In the rows, zero is written as 128.
The rows of X fall into several groups, which share some directions, and each row is roughly a mix of its group's hidden directions.
X, 116 rows:
[[193 113 106 108 124 156  81 149 123  89 126]
 [126  86 117 124 119 118 132 141 101 212 113]
 [140 151 120 125 116 140 103  98 160 117  47]
 [ 74 126 143 117 127 132 134 143 105 207 135]
 [152 151 123 111 143  86 170 123 177 154 173]
 [154 128  69 109 106  85 139 139  96  90 155]
 [103 108 163 165 100 108  94 179  93 133 104]
 [147 172 142 188 157  93 107  99 115 115 151]
 [ 93 189 143  96 143 173 122 132  87 130 121]
 [ 84 118 112  78 132 108 144 115 112 146  64]
 [ 89 138 147 118 137 162 127 124 127 211 122]
 [154 145  82  70 150 162 134  99 141 153 152]
 [177 107 130 144 114 123  94 155 122  58 117]
 [118 116 140 158 131  89 110 103  81 194 124]
 [130  89 110 139 117 102 109 115 164 120 203]
 [131 134 142 126 142 145 139 163 186  64 156]
 [157 152  80  77 148 161 140  91 147 149 143]
 [135 120 134 180 165  84 120 131  81 171 137]
 [155 113 129 160 101  99 144 146 102  58 153]
 [123  79 140  85 130 100 151 133  72 164 138]
 [119 164 135 100 133 114 104  69 135  92 178]
 [132 145 121 144  97 118 136  53 118 111 178]
 [164 124 102 140 120  91 139 119 142  49 129]
 [ 81 121 114 166 125 157 107 136  95  67 114]
 [ 95 107 139 170 140 160 111 159  76  89 111]
 [185 117 104 116 131 122  99 132 138  56 123]
 [165 159 132  77 152 156 140  81 112 110  96]
 [132 107 127 164 142  90 133 135  96 204 133]
 [ 86  97 124 137  70 136  92  96  90 122 113]
 [149 143 134 189 184  93 124 146 104 118 152]
 [132 139 129 112 141 159 138 153 167  47 138]
 [100  96 115 176  88 132 115 180 133 152 159]
 [141 116 124 166 140 120 149 204 162 155 141]
 [143  88 118 159 136 131 159 193 138 165 102]
 [116 121 128  71  84 174 124 124 172 104 114]
 [162 160 118  96 121 103 140 100 193 162 124]
 [103 123 128 112 119 163  93 128 108 145  50]
 [106 117 166 160 119  86  98  96 118 183 145]
 [129  83 110  96 151 156 153 196 133 112 120]
 [147 179 134 144 146 138 192  97  96 142 112]
 [116 121 145 188 139 169 106 161  95  87 132]
 [178 136 101  84 140 186  91 127 124 141 134]
 [ 70 141 161 161 129  98 181 106 133 145 133]
 [187 151 131  88 180 140 150 141 156 120 111]
 [160 115 102 125 117  91 150 131 113  57 163]
 [122 158 128 153 150  95 123  84  58 118 115]
 [130 146 111 144  95 168 156  86  88 142 176]
 [ 81 181 146  87 137 156  94 122  98 113 127]
 [ 88  98 163 150 121  79 161 147 104 107 161]
 [ 88 110 134 138 135 158 107 147  81 114  65]
 [170 113 139 157 108 141  77 161 125  85  92]
 [163 178 129 179 161 117 108 116 132  85 149]
 [167 147 114 147 128 118 151  92 156  56 125]
 [ 81 147 148 129 146 145 166  98 140 193 135]
 [ 81 123 168 178 117  92 177 122 127 121 134]
 [ 89 203 152 100 145 143 113 116 102 114 132]
 [120 187 135 125 146 124 122 134 152 116 203]
 [140 127 115  68 124  80 159 100 152 169 124]
 [184 133 149 165 127 133 124 140 144 123 197]
 [ 97  79 134  88  96 138 116 126 112 184 102]
 [111 152 163 160 146  97  87  78  96 104 137]
 [ 90 156 125 124 145 119 189  80 147 158 146]
 [136 120 129 162 142 114 143 210 160 152 120]
 [154 132 128 117 144  81 176 127 152 141 192]
 [128 144 145 134 150 140 129 148 169  48 153]
 [ 75  93 163 148 115  89 135 168  99 146 139]
 [145 168 115  96 122 115 134 109 198 169 137]
 [110  77 133  97 104 142 146 172 173 164 135]
 [168 137 123 157 125 114 140 106 153  49 118]
 [122  79 137 148 144 100 132 163 114 197 139]
 [130  94 125 133 110 141 147 103  83 141  54]
 [107 148 137 102 111 123 101  50 102  96 128]
 [105 115 124 112 165 123 133 126  54  87 100]
 [106 124 132 146 105 151 144 133  74 150  59]
 [163 154 119 186 181 101 135 148 112 114 149]
 [169 152 137 114 191 102 156 144 173 123 135]
 [152 162 130 110 127 137 115 115 180 167  68]
 [169 136 145  87 134 104 147 126 159 196 129]
 [109  69 124  88 106 144 136 158 132 182 113]
 [156 103 131  81 141 134 113 108 124 110  54]
 [ 98 132 120 170 115 123 131 169 140 149 199]
 [154 104 107 133  90 136 137  52 112 118 159]
 [129 114 117 128  98 134 140  42  89 120 129]
 [ 97 139 121  87 153 151 113 118 135 204 117]
 [157 179 117 138 117 135 115 108 204 130 122]
 [123 131 128 119 111 160  88 115 124 133  44]
 [140 146 107 126 120  99 148 110 169 119 205]
 [156 147 135  99 166 157 132 195 146 137  94]
 [180 101 152  89 115 114 120 112 110 179  94]
 [146 147  83  69 150 161 125 101 142 165 142]
 [126  74 126 127 124 126 133 173 138 200 131]
 [190 131 151 101 130 107 140 124 156 189 137]
 [173 135 127 165 119 129 123 115 158  58 100]
 [104 108 142 167 131 173  97 155  78 100 105]
 [141 172 124 166 161 103 117  92  77  97 124]
 [104 141 108  79 147 151 131 115 125 202 143]
 [123 136 126  80  81 172 129 119 181  99 119]
 [154 190 116 142 135 137 124  99 136  62 131]
 [139 178 149  80 174 123 130  89 125 102 105]
 [164  94 121 113 114 128  74 179  99  96 131]
 [152 107 121 150 125 148 143 207 143 157 100]
 [108 104 140 112 119 146  89 177  90 183 129]
 [159 135  95 108 145 105  93 112 167  79  88]
 [148 129 126 139 137  95 161 130 145 118 212]
 [127  97 142 168 119 159  97 137  71  83 116]
 [132  64 127 149 108  98 123 131 130 131  62]
 [168 136 145  88 137 103 149 127 158 196 120]
 [160 149 120  86 122  94 149 103 180 173 140]
 [ 82 114 127 169 135 162 113 156  84  84 144]
 [102 131 178 157 131 176 118 131 139 184 104]
 [157  99 103 127  93 150 142  59 107 125 158]
 [157 186 141 102 165 159 154 153 122 130  89]
 [146 150 143 185 181 102 117 143 126  93 159]
 [ 94  87 128 184 104  85 119 166 141 143 121]
 [105  82 132 119 178 122 132 166  71 113 113]
 [126 139  95  63 158 151 129 105 137 177 149]]
Which two rows in each list fit none of the groups? Every other row fits one group, some only roughly. Give them in the order they come.
    k_932: [ 80 101 127 100 133  91 147 152 108 174 168]
    k_742: [ 79 123 128 164  91 142  88 179 124 133 154]
    k_564: [129 134 116 118 106 157 144  51  84 122 149]
    k_262: [ 77 103 146 119 118 102 108 169  95 179 142]
    k_784: [125 129 109  90 129  79 174 114 140 150 185]
    k_524: [157  67 111 136 128 146 144 176 133 157  88]
    k_460: [102  91 125 174 115  75 116 159 160 135 158]
    k_394: [105 101 148 146 131 164  98 150  74 120  77]
    k_952: [157 128 148 184 105 116 106 145 152  69 147]
    k_936: [ 89  94 117 175  80 111 106 147 128 146 168]
    k_825: [160 127 148 118 118 147  93 115 127 164  53]
    k_603: [164 143 117  73 132  94 147 121 184 146 153]
    k_562: [181 122  87  95 141 129  90 122 158  87 108]
 | k_952, k_603
    k_799: [ 78  92 137 110 129  94 141 158  95 165 166]
    k_806: [150 121 121  65 130 164 126  74 100 111 106]
    k_136: [ 95 113 113 142  98 106 115 135  90 200 110]
    k_131: [131  54 109 172  87 119 123 148 133 146 126]
    k_525: [156 155 126 114 175 131 152  89 103  76  96]
    k_659: [ 83 116 113 162 143 131 145 148 105  78 182]
    k_818: [175 129  88  90 141 135  79 125 155 100  97]
    k_804: [ 93 147 126 105 141 145 145 115 117 212 139]
    k_144: [ 84 177 136 128 111 134 118  77  91 117 165]
    k_837: [ 63 114 118 128 142 142 129 133  88  99  75]
    k_965: [163  67 111 131 133 143 141 177 142 154  91]
 | k_136, k_525
    k_561: [164  94 113 107 111  99  98 175  96  87 141]
    k_619: [138  55 108 161  86 114 111 149 152 136 135]
    k_361: [ 95 157 144 143 143 154 152  82 156 184 108]
    k_308: [145  90 120 106 113 174 130 148  95 144  66]
    k_727: [ 96 109 124 172  90 155 137 173  99 171 122]
    k_623: [ 85 134 159 173 127  83 174 105 144 107 125]
    k_451: [ 74  96 153 118 126 116 124 155  94 180 157]
    k_343: [110 147 140  98 147  94  73 117 165  93 164]
    k_854: [130  76 133 110 131 148 137 196 172 133 139]
    k_331: [147  91 102 112 117 146 151 185 106 146  77]
    k_397: [133 142 140 101 139 162 133 172 166  93 186]
 | k_331, k_397
    k_104: [110 193 135  98 127 164 115  90  90 109 138]
    k_478: [ 99 123 141 120 125 155 129 155  83 198 157]
    k_384: [ 79 111 138  79  78 137 127 130 113 148  86]
    k_69: [139 130 132 173 193  98 135 160  96 101 143]
    k_781: [196 123 125 107 129  98 129  91 126 181 116]
    k_953: [138 128 106  82 115  77 162  95 150 148 170]
    k_859: [132  74 123 166 127  84 130 174 166 143 115]
    k_506: [139 135 123 160 120  83 159 114 147  55 127]
    k_371: [110 111 131  90  63 143 124 100 158 172 118]
    k_68: [114 134 107  69  96 166 149 111 124  77 106]
    k_119: [ 69 117 175 164 119 105 167 135 115 145 151]
    k_40: [ 76  98 127 167  87 103  98 117 129 125 169]
 | k_384, k_781
    k_772: [162 150 118  87 165 103 125 114 166 150 180]
    k_189: [ 87  82 122  83 118 134 142 126  81 144  88]
    k_809: [169  75 113 129 142 144 149 181 136 156  97]
    k_598: [115 104 135 100  72 133 128 118 158 196 123]
    k_914: [150  88 117 112 109 182 131 153  96 148  78]
    k_442: [110 153 126 148 131 114 122 148 156 129 215]
    k_910: [160  96 152 143 113 165  75 178 108 121 115]
    k_678: [112  92 134 103  79 136 130 131 151 199 127]
    k_853: [ 80 125 137 170  75 129 117 135  91 145  89]
    k_325: [102 101 147 160 124  63 155 144 134  81 119]
    k_733: [ 98 178 148 128 124 108 111  77 126  96 175]
    k_75: [ 92 100 121 158 112 100 109 151 151 125 197]
    k_709: [ 78 147 121 100 140 130 144 117 119 205 134]
    k_113: [185 154 131 143 132 104 151 118 168  71 120]
 | k_772, k_113
    k_968: [ 71 107 117 126 137 133 120 131  83  90  75]
    k_485: [143 109 125  67 117  81 158 107 122 172 147]
    k_840: [140 174 104 128 153 130 139 102  89  65 104]
    k_4: [106 122 132 100 134 167  98 146 122 206 119]
    k_933: [111 145 174 150 158 171 121 166 158 172 124]
    k_496: [161  77 127 142 130  77 119 147 182 117 109]
    k_492: [150 189 135 176 134 107 107  81 128 110 142]
    k_511: [136  79 126 154 130  78 118 152 184 134 157]
    k_563: [ 88  82 111 147  71 139 100 112 101 135 156]
    k_323: [142 150 153 100 164  87 120  99 149  96  75]
    k_946: [106 136 143 191 141 176 107 156 118  95 102]
    k_842: [117 157 116 172 129 120 113 169 121 122 200]
    k_61: [ 76 123 139 105 118  97  81  95 108  93  98]
    k_537: [150 132 126 120 125 154 154  99  85 129  53]
 | k_933, k_842
    k_238: [127 155 141 167  98 120 125  71  80 161 145]
    k_229: [155 104 120  92 129 152 130  51  97 116 127]
    k_794: [151 154 110 159 145 140 139 153 152  51 114]
    k_575: [167 134 124  90 179 119 138 109 169 114 176]
    k_863: [ 98 185 131 127 127 155 146  89  86 132 171]
    k_448: [100 133 154 178 124  84 173 106 151  92 121]
    k_329: [ 73 133 116 151 124 175  96 142 103 108  82]
    k_376: [172  78 112 134 143 128 144 184 158 149 103]
    k_187: [140  49 108 133 100 120  95 150 156 128 143]
    k_477: [143  95 124 135 118  74 124 154 119  57 140]
    k_79: [123 124 104 111 127 116 137  99  53 163  88]
    k_540: [126 109 160 148 118 113 120 164 192 157 171]
    k_424: [117 101 124 143 118  61 132 156 112  68 128]
    k_586: [172 137 124  75 172 120 129 109 170 112 161]
 | k_238, k_794
    k_935: [154 117 134 121 118 178  81 179  93 155 132]
    k_647: [ 91 150 148 123 146 164 144 103 139 202 127]
    k_452: [124 145 119 170 135 119 152 138 158  98 203]
    k_87: [147 186 123 136 109 138 128  95 180  83 141]
    k_920: [169 154 137 164 121 158  86 123 150  98  79]
    k_311: [ 86 118 133 177  80 126 120 153  97 145  86]
    k_726: [133 109 119 136  87 100 128  95 139  51 142]
    k_327: [165 150 140  81 156 145 132 114 118 114  60]
    k_321: [146 145 128 103 139 196 114 106 139 187 121]
    k_164: [134  48 102 155  94 119 123 155 139 146 128]
    k_101: [124 127 117  83  61 157 128 100 162 153 111]
    k_199: [134 124 118 143 110  65 146 125 135  55 128]
    k_413: [176 117 130 121 124 105 129 152 191 136 180]
 | k_726, k_413
    k_445: [124 118 128 166 120 157  96 121  95  68  82]
    k_626: [ 78  98 129 157  73 125 101 122  92 134  95]
    k_347: [ 74  98 150 125 122  98 119 165  89 172 139]
    k_53: [173 153 141 146 128 177  96 118 165 118  82]
    k_396: [176 163 111 135 135 172  98  96 159 109  95]
    k_438: [113  99 135 106  77 130 132 125 161 199 129]
    k_662: [ 67 139 161 167 114 104 165 126 113 165 128]
    k_34: [185 131 124 111 160 118 174  77 125 120 100]
    k_5: [116 124 117 158 106 104 117 143 162 127 209]
    k_589: [138 109 127 109 111 147  84 203 118  95 122]
    k_752: [156 146 126  73 155 115 156  79 150 120  90]
 | k_589, k_752
    k_393: [138  84  94  99 124 156 147 182 137 171 113]
    k_845: [159  98 117 172 118 136 179 165 118 171 113]
    k_316: [138 103 116  78 118  72 163 101 117 144 165]
    k_819: [123 111 116  71 117 107 129  98 125 158  63]
    k_191: [148 138 148 112 106  95 125 106 186 181  99]
    k_255: [122 159 123  85  74 155 117  83 151 105 104]
    k_315: [125 154 139  75 131 171 103 122  97 114  74]
    k_219: [ 75 102 138  96 129  91 157 145 108 156 172]
    k_783: [119 136 129 150 127  95 109  80  63 166 110]
    k_198: [139 128 121 124 122  62 111  85 108 181 110]
    k_729: [120 131 101  66 102 170 148 120 122  90  92]
    k_737: [169  79 120 130 152 124 145 179 162 144  92]
    k_760: [139 174  95 127 137 136 145 100  85  71 103]
 | k_191, k_198
    k_389: [108 171 130  84 114 146 104  69 103 106 150]
    k_90: [115 169 132 112 111 155 133  70  70 119 110]
    k_507: [145 177 143 176 161 107 113 107 138  87 161]
    k_166: [ 94  78 120  67  83 126 136 119 127 155 131]
    k_548: [ 65 136 162 157 120 108 163 129 105 172 138]
    k_514: [142 140 151 145 135 174  91 144 131 151  59]
    k_488: [183 115 111 132 134 116 103 171 106  70 112]
    k_379: [163 148 130 160 136 113 147 135 163 112 202]
    k_26: [125 165 134  75 138 181 113 114  88 119  96]
    k_375: [158 143 126 147 123 112 143 127 176 125 205]
 | k_166, k_488
    k_259: [141 137 104  95 123  83 156 103 157 141 190]
    k_610: [149  93 119  79 117 154 116  77 103 113  85]
    k_512: [143 182 142  91 173 134 150  89 111 122  92]
    k_999: [ 87 124 115  85 144 114 162 119 112 186 165]
    k_157: [152 144 101 106 119 158 115 117 162 113  53]
    k_499: [136 137 148 158 133 178  90 149 126 136  62]
    k_723: [ 91 171 134 120 112 144 123  71  97 116 174]
    k_467: [106 135 129 155 136  93 118 156 170 131 199]
    k_636: [ 83 171 146 158 142 108 121 191 143 137 143]
    k_986: [ 87 161 128 187 141 163 117 153 139  88 144]
    k_721: [153 172  96 125 148 150 137 120 112  57 107]
    k_138: [126  67 110 107 125 160 157 185 111 142 142]
 | k_157, k_138
